The rows of T fall into 3 groups and each row is roughly a mix of its group's hidden directions, except one row that fits no group.
T (75 x 10):
[[ 12  27 -29 -11 -16  41   9   4 -24 -36]
 [ -9  -1 -18   4  -6  -4  31 -58  11 -28]
 [-10 -29  50  14   2 -12  28  -9  23  23]
 [-24 -29 -20  35 -17 -11  -6  -2  35 -32]
 [ 20  26   1 -27  36   7   7 -18 -20 -42]
 [  5   5 -41 -18  21   0 -26  -5 -20 -46]
 [-11  28  64  -3 -12 -18   1  -7  -9  10]
 [  9   8 -17 -18  13  20   4 -13 -23 -60]
 [ 30  19 -17  45   1   2 -14  32  31   0]
 [-13  29  22  -1  26  -8  30  -3   1 -50]
 [ -1  19  21   9 -17 -12  -7  16   7  64]
 [ 16 -19 -60  -3  12  33   3  10   1 -11]
 [  2  11  46   9  -8 -21   7  -5   6  53]
 [ -6 -39  26  25 -17  -2  40 -15  27   5]
 [ -9 -46  27   5  19 -12  24 -23  18 -29]
 [ -3  -2 -24  -2   3  -5  20 -58  12 -34]
 [ 13  22 -16 -21  11  20  -1 -11 -29 -53]
 [ 13   9 -16 -28  41 -17 -45   5   8 -17]
 [ -5   7  -8  -1   0   2  40 -53   1 -33]
 [  2 -24  41  21  -5 -22  30 -38  14   0]
 [ -6  19  42   1  30   6   8  -9   8 -49]
 [-11  20  60   6   7 -30  -6 -19 -15  -4]
 [-18 -12  28 -52  11  15  -2   3 -37  -2]
 [ -5  -5  19  20 -18 -20   0   8  22  60]
 [-13  18  67  -5   7 -22  -5  -4  -3  -9]
 [ 19  28  19 -18  14  25  33  -9 -36 -25]
 [ 18  19   0 -16 -13  27  -6  27 -37  40]
 [ -2  -5  20   8 -13   3 -17  51  -6  45]
 [-12 -24  -6  16 -28 -13 -23  16  19  51]
 [-19 -44 -22 -39  22  13   0   2   2 -27]
 [ 25  24  -4 -44  36  -3 -22 -11 -18  15]
 [ 25  11 -13 -19  23 -25 -37  -2 -27  33]
 [-16 -26 -30 -31 -38   9  14   7   7  33]
 [ 20  23   3 -21  31  14  12 -11 -22 -49]
 [  1 -24 -28  -5  12   9   5 -17  -2 -62]
 [ 17 -16 -46  16  -9   2 -20  35  20  26]
 [ 13   7 -31  -9  12  -3 -13 -27 -21 -54]
 [  4  -9  13 -12  10  24  29 -18 -11 -57]
 [ 27  12  -9 -38  24  -1 -33  -1 -17  36]
 [ -6  18  21   0  -3 -11 -16  27   6  61]
 [-26 -27  -2   7  11 -29   7 -25  37 -36]
 [-10  23  39   9 -38 -26   6 -12   0  35]
 [ 27  18  -2 -22  22  24  13 -15 -30 -42]
 [ -4  22  50   5  22   2   5   2  19 -43]
 [ -3  21  41  -4  -6   6   5  24   1  54]
 [ 15  26   9 -19  24  16  28 -18 -25 -43]
 [ 15  22   4 -16  24  14  22 -20 -22 -51]
 [-14  22  60  -1 -17 -27   0 -12  -9  15]
 [-36 -15   3  37 -14 -14  11   9  33 -33]
 [-19 -23  12 -53  15  11  -1  -6 -39  -3]
 [ 14  13 -10 -18  21  53  18   6 -15 -32]
 [ 19  42   7  36  -2  19  23  -6  23 -27]
 [ 17  39  23 -13  -7  44  10  28 -17   5]
 [ -3   0  31  19 -24  -6  15   7  19  56]
 [-11 -45 -35 -39  11  13 -10  16 -12   6]
 [ -8  24  63  -8   9 -14  -7  -7 -25  -3]
 [ -8 -11 -12  20 -12 -31 -22   9  23  53]
 [ -5   8   8  13 -12 -22 -17  16  12  64]
 [ 21  33  -2 -12 -14  47  14  17 -28  18]
 [  2 -15 -30  -7  16   3  -2 -19  -8 -62]
 [-20 -29   6  15  10 -55 -21 -17  18  -5]
 [-33 -20  -3  39 -23 -13  13   2  34 -26]
 [ -4  31  51   3  13   9  15  -7  11 -39]
 [-22 -37  -2   7  16 -48 -16 -19  19 -14]
 [ 15 -26  -9  15 -45  32  14  -7 -20  29]
 [  3  -2 -22  -1  15  -1   4 -35   8 -61]
 [  4  28  23 -22  -6  25  17 -17 -49  13]
 [ -1  23  41   1 -11   1   7  17   1  56]
 [  3  -4   3  -9   0 -10 -37  33   3  55]
 [  5  -2  -8   4 -18  20  43 -50 -13 -20]
 [  7 -10 -33  -7  14  -1 -10 -23 -10 -59]
 [  7  11  27 -14  -2  39  38  -5 -17 -36]
 [-12  -4  37 -46   7  10 -14  22 -32  11]
 [  1 -33 -20  21 -46  16   9 -22   1  28]
 [ -6  17  56  -2  -5 -30 -18   1 -23  23]]

Here is one row of each group, with its name. Which group are the others in?
[  3  -7  12   5  -4   1 -31  55  -3  38]  K
[ -2 -39  21   9  16 -23  17 -37  13 -32]  E
[  7  44  33  20   0  17  25 -10  16 -32]  H

[ 19  23   5 -23   6  48   5  19 -39   7]  H
[ 18  30   3 -31  33   7  17 -27 -21 -29]  K
[  1  -3 -32 -21  23  15 -14   2 -16 -55]  E
[ 28  29   6 -41  37   4 -12   1 -28   4]  K
[ 13   6  -9  31 -33 -35  -4 -34   8  30]  E
[ 13  11 -43   4  -9  44  33  -9   9 -17]  H
